Each path below is one point turned by a fixed rotation once a step. After each direction that follows a path, write how fast that rotation turns it, in degrees per step (0 if it stays still).
Each turn is a multiple of 5 degrees from 10 to 175, or 0.
Each row of a path follows its step; steps can be skipped.
path 1
step 0: [ -1  19   9  19  13  32   4  -1 -12  -3  -2  12 -18  10 -19   9  10  21
  10  17  14   7   5   2   8  -2  20  -5  -2 -19  10  10  -8  24 -13   8
   2   6  -4  -1  31   6  13 -21 -27  -7  13 -19   1  -8 -14   9  27 -18
  -2]
step 1: [  6   0  -1  25  14  27  -7  14   5   3  20 -10 -29  -4  -3 -27   1  18
  -7   9  24   1  10 -17  -8 -14 -10 -12   1  -5   1  18   4  15  18   6
 -14 -18  -4   2 -17  -2  16 -16  -8   4  17  -2  -8  13  29  15   1 -22
  -9]
step 2: [ -4   4 -20   5 -21   8   2   2  -3  -4   6  13 -14 -10  17  -8 -13 -11
 -24 -11  12   6  22 -26  -9  24  -8 -15   4  -3  10  21   5   8 -15  -7
 -34  -2 -17  -8 -16  15   0  -7   1 -12  13  -8  -9   0  34   2 -17  24
   8]
step 3: [-16   3 -11 -10   0  -3  21  -4 -19  -6 -27  21   8   2   6 -15  -9 -21
 -19  -2   8  12  -5 -13  11  -2  13   8  24 -21  13   9   0  24 -13  10
 -19  26   0 -30  10  16  -2   1 -26 -10  11 -20   7   1  -1 -17   4  -9
   1]
step 4: [-24  15   2  14  16   8   6 -15 -16 -13   3 -15   2  15  -7 -16 -15  11
   2  -3   3  14   2 -19   4 -30   5  18 -15 -17   5   2  12  40  -6  12
   3   3  13  -7  -6 -17  26   2 -14  11  10 -16 -10 -12 -15  -5  -9 -13
 -20]
step 5: [ -1  12   7  21  -8  22   7 -11 -17 -14   9 -15 -20   9 -13   1 -20  10
  -3   7   6  -7  37   0  24  20  -8 -12 -21   8   0  11  -4  10  -2   2
  -2 -24 -15   4   5 -11  36  14 -20   3  16   9  -4   2  13 -12 -21  -7
  -1]
step 6: [ 26  10  -8 -13  -2  -4  17  -2 -18  -7  14  -8 -23 -17  -1   0 -13 -17
  -1   1   5  -1  11  -7  12  14   6  -6  14  11  -5   6   0  10  11  21
 -24 -14  -9 -30   5  21  14 -18 -20   3  -5   6  11  -4  38  -6  12  -9
  26]
step 7: [  7  14  -7   4   7   6   5  -5 -23  11   4   0 -27 -15  19   2  -2 -10
  13 -18  -7  11  -2  -5 -11 -23   8   9   0 -22   0  31  19  25 -28  25
  -7  20 -13  -8   3   9   1 -22   8 -11  -7 -18  -4 -12   8 -15  17   4
   6]
step 8: [ -4  19   8  26  20  32   5  14  -4 -15 -23   7 -13  -6  13 -21 -15  16
  -6   1   6  -4  -9   6 -11  -1  16   1   9  -2   0  32  15   8 -13  11
   7  10 -14  -3   6 -26   7   1 -10 -22  17   2  -9  -4  -2 -14 -18 -13
 -28]
step 9: [-10   8   5  20 -11  15   7   5   2 -27  14  -2  -9 -12  -8  -1 -24  20
 -13  -4  12  -7 -10 -22 -10  16  18  -4   3  37  17 -12  10  16   8 -11
 -12 -10   5 -13   0   6  18   1 -31 -12   9 -10 -17 -19  19   9  -2  -8
 -13]
Directions:
[ 4  0 -6  3  4 -9  0  0  2  3  3  3  2 -4  5  6 -1 -5  1  1 13  3 -4  5
  4  2  2 -3  2  1  4 -5  6  7 -6  0  0  0  0  2  3  5 -1  3  2  3  3  3
  2  1  1 -4 -3  0  6] => 95
[ 6  3  0  1  0 -1  9 -4 -1 -7 -7  4  0  1  5  1 -2  0 -3  6 -2  1  5 -6
 -5  6  2 -2 -1  9  5  1  1 -5 -5 -9 -1 -2 -2  1 -3 -3 -4  2 -5  7 -2  6
  2  1  1  1  2  1  1] => 110
[ 2 -4  5  3  3  4  9  1  1  2  5  3  0 -4  7 -8 -1  3  3 10 -3  2 -2 -4
  1 -3  6  2 -2 -5 -6 -5  0  1 -3 -3  1 -5  0  3  5  0  1 -1  5 -1  4 -3
  4  0 -8 -2 -4  1  1] => 95
[-3 -4 -4  4  1 -3  6 -2 -1  3 -7 -3 -5 10  4  5 -3  2 -3  2 -4  7 -5  3
 -6  1  4 -3  1 -6 -1 -3 -1 -2  0  8  4  7  5 -2  2 -5  1 -5 -1  0  4  2
 -1  1  1 -1  1  8  3] => 90
[ 6  5  4 -3  0 -4  5 10 -2  3 -3  1  6  3  8  2  6  0  0 -5 -1 -4  3 -6
  3 -3 -4 -2 -2 -1 -7  1  0 -2 -6  4 -8  6  5 -6  0  4 -4  0  3 -1 -2 -3
 -1  0  4 -4 -3  2 -1] => 85
path 2
step 0: [  2  16  26 -11   6 -18  -2 -11  23  18 -10 -18  14   2   2  -4 -13   3
 -18 -25 -28  -7  -8  -9 -16  -9 -11  13   6   9  -9  -7  -6  -8  -2   1
 -22  11 -17  -4  -6  -3  -1 -28   8  -1  -4  -3   7  13  -3 -10   5 -14
   2]
step 1: [-14 -11 -14  -4   1  27   6   7  26  -4 -17   1   7  11   0  15  -5  -1
   6   7   7   1 -10   5 -13  -7  -3   2 -21  26  -6  36 -17   1  10   7
  -2  -2  -6   2 -14  16  -2   2  -3   2 -17  -4  10   4 -13  22 -21  -3
  10]
step 2: [  5   1  10 -13 -22  13  -2  15  -4   4   1 -23   4  -6 -13  -6  -8  13
 -12   4  -7  18   5  12   3   3   2 -14  -2 -16  11  -1 -10  -3   8  14
   6  23  -2 -22  -4 -17   2   1  -7   0  23 -15  12   6  25  18 -19 -26
 -12]
step 3: [-15 -16  -4  -4   2   5   0   1   1   2 -11   0  12 -22 -10 -10  15 -11
 -10 -13   7  -9  17  -1  18 -25 -10 -15  10   1  21  -9  -3  13  -2   8
 -19  -2 -16  -9   3  12  18   9 -12 -22  -4  -4  -7  10 -17 -21 -28  12
  11]
step 4: [ -8 -16 -17  -7 -20 -26  -4  13   1  12 -10 -34  -7   6   0  11 -16  11
  -8  -1 -18 -14   0 -16  10  -9  23   0   5   4   7  -3  17  -4   8   3
 -16  -3  12  -1 -13  -3  11  -6  16   0  -6  -4  -3 -11 -12  28  10   4
   4]
step 5: [ -4   8  13   2  -3  -3  12 -11  11   0  -6 -10  13  -2   0  -7   2 -12
  25  -4  12   8  -5  24   3   6  10  11 -25   4  22   1   5   7   2 -37
  -7  14   7   0 -14  11   8 -13   7 -31   3  14  16  17  -2   8  -4  -9
  10]
step 6: [  1 -11 -14 -10   6  13 -13  -3   1 -11   1  -2 -19  14 -21  -2 -17   0
 -11 -24 -14   8  13  21  -4   2 -11  12   3  -9  24  20   1  -8  10   2
  12 -13  11 -17  -2   8   4 -11 -17  -9   2 -16   8 -22  18   6   4  16
  13]
step 7: [-16  18   1  -1   2  -9 -14  -6  18 -19 -11   0   2 -15  16 -16 -19   3
  -2 -11  20   4  12   2  10 -22   6 -10  -3  -6  10 -13  -7 -20   3  10
  -8  -1 -12 -13  -8 -12  -4  -6  -4 -17 -23   9  -4 -12   1  -7  12 -26
 -22]
step 8: [ -2  -9  -4 -22  15  -8 -25  -9  20 -13  10 -19  13   6  -1   1  11  -9
   0  -4  12   6   1   4   2  -2  -7  -7  -5   8 -24   8  16  13  21  -5
 -20  -2  19  15  11  10  10   8   4  -5  -7 -36 -13  -1  -9  19  -3   1
  -5]
step 9: [ -9   5  31   1   6  12 -10   4  13   1   1  -3 -16 -14  -2  13 -11  14
  -1  13 -10  -9 -14  -7 -19  -2  -2  -2  -7 -10  31 -18  13   9   7 -27
  -2  -7  -3   1 -30   6   1  14  10   3   6 -17   8  -8  13   5  -6 -12
 -15]
Directions:
[-1 -3  3 -3  1 -9  7  5  4  1  3 -5  1  2  5 -7  3  2 -3  1  0 -3 -1 -3
  2 -3  5  4 -7  4 -5  3 -8  5  1 -3  2 -4  3  4 -1 -4  1 -1  1  0 -8 -1
 -6 -6  4 -4 -3 -1  2] => 100
[-4 -5  2 -8 -6  2  1 -1 -3 10  4 -3 -1  1  5  2 -1 -8  4  2  1 -4 -4 -2
 -6  5  1  2  5 -6  4 -5  3  4 -2  0 -1 -3  3 -1 -3 -2 -3 -4  6 -6 -4  3
  1  1 -1 -3  2  6  4] => 65
[ 0 -1 -8  2  0 -2 -2 -1 -3 -2  3  3 -1  2  2 -8 -7  1  0 -3  0  0  4  1
  5 -2  8  8 -6  3  4 -2  3 -1 -2 -4 -7  2  7  0  3  3 -8  0 -1 -2  5  5
  1  2  5 -3  6  5  5] => 45
[-7  5 -3  3  5 -3  5 -4 -1  1 -2 -1 -2 -2 -8  0 -1 -3  6  1 -2 -8 -2 -1
  0  4 -3  5  4  3  4  3  2  2  3  8 -2  2  5  0 -1 -1 -6  0  2 -6  4 -3
 -9 -2  4  1 -5 -8 -2] => 0
path 3
step 0: [  2   4  17 -11   5  -6   1 -25  -3   3 -18   4  -5   9  17  23  10  15
  -6   0 -14 -27  -8   0  17 -32  -7   9 -26  16  -4  22   7  24 -15  -2
   8   5   3 -16 -11  -1   6  -6 -21  10   7  19  29   6 -22 -19   8 -19
  -6]
step 1: [  8 -25 -12   5  13  -6   0   5  -3  13  15   9 -19  -5  -5  -9  -3   6
  -4  -6   3 -43   7   6   9 -18 -14 -11 -39   4  10 -12   7  12  -5  28
   3  19  -7  18 -14 -16   0 -24   1  -6 -12  30  12   2  13  -5 -12  -9
  -5]
step 2: [ 22  19   1  10  12  -6   5   5 -10  14  21  37 -24  27 -10 -24  -8 -11
  -9  15   5  -6  24  19  15 -10  -9  20   8  -4 -20  -6 -10  18  21   1
   5  10  10  11  -6   0  -2 -24 -10   2 -26   8  -7   2  -3   8  -4 -11
  19]
step 3: [  4   8  15  16  23  -6  -4 -20 -26   1  -3  17  12   8  19 -13 -23  -6
   4  21  19   3 -28  18   3   5  16  14  -1   2   2  14   6   9  -3  -8
  -8  19  18  12   3   3 -20 -27 -25  26 -12  -2   4 -26   2 -14  14   6
  -2]
step 4: [ -2  -3 -10   6  13  17  19 -27 -14 -19  10  22   1  -8  -1  -8  10   0
  -9 -23   6 -12 -19 -22  -1  15  17  13  -6  21  22   3  11  11 -23   8
  -7  17  16 -10 -12  18 -25 -10  -6   7   1  -4  20   3  15  -4 -23 -15
  21]
step 5: [ -1  15 -23  -2 -12   4   9 -12 -11   9  -8  26 -23   0 -15   6   4   1
   8 -48 -15 -23   6  -3   8  -7   3  36   3   3  22  -5  12   2  -8 -14
  18  -3   1  10  11   5 -13 -13 -19 -23  -5  10   2 -11 -10  -2  14 -22
 -10]
step 6: [-12 -11   1  -8   0  -7 -16 -12 -19   0  -2  23  -4   8  11  -2   3 -20
  24   2 -38 -19  11   6   8 -15 -16   7  27 -14  11  -5  25  -1   1   6
  -1  28   7  21  -7  -6 -17   7 -12  -7  -3  35 -10  -6  22  -3  15  10
  -2]
step 7: [-39   6   7  14  14 -20  15   6   3 -32  17  18 -20  19   7  -8   0  -6
   4   2  -1  -5  -2  15  -5  12 -10  -4  27  -4   6 -23  20   3   8  15
 -28  31   3  10  10  -4 -20 -13   4  -3 -10  -8   4   4 -12  13 -14   4
  -1]
step 8: [ 12  24 -30  18  18 -24  -7   0  12 -20   0  13  -5  12  -5  15  27   8
  -3 -15   3  19 -13   5 -14   5  -8   5  12  -4 -10  21   9  -4  -7 -19
 -25  20  19   8   6  26 -15 -16   2  -7  -1 -15   2 -31 -11   0   7   6
   1]
step 9: [-10   2 -26  -4  -3  19 -22   4 -21 -14   3  13  -2 -16  21  12   4  -3
  31 -23  -1   0 -18  -8  -3  -2 -22 -16   7  12  -2  19  -6   3 -21 -20
   5  -6  34  -8  14   0 -26   1   7  -1  -1  12  20 -20   1  18  -7  11
  -3]
Directions:
[-2  3 -7  3 -1 -5  0  2  0 -8  3 -6  0  3  5  1 -1  0  5  0 -6 -4 -3  0
 -8  0  0 -4  7  3 -2  0 -9 -2  2 -4 -3  3  2 -3  3 -1  3  6  5 -7  9  1
 -1 -3  1  1  0 -3 -5] => 25
[ -1   3  -1  -6  -4   2   3   3   2   3   2   4  -2  -4  -1  -3   0  -4
   8   0  -2  -5   1  -1   5  -4  -2   2  -7   0  -5   2  -4   5   2   1
   2  -4  -2   7   5   0  -6   4   6   2   0   1 -12  -6   6   3  -2   0
  -2] => 90
[-1  1  5  3 -6  7  3 -4  3  0 -5  2 -2 -1 -2 -1  3 -3  1 -3 -7  1 -1 -1
  7 -6  4  0  2  0 10 -3 -4  4 -6 -1 -2  1 -6 -1  2 -4  3  4  6 -2  2  0
  8  2  3 -4 10 -1 -1] => 65
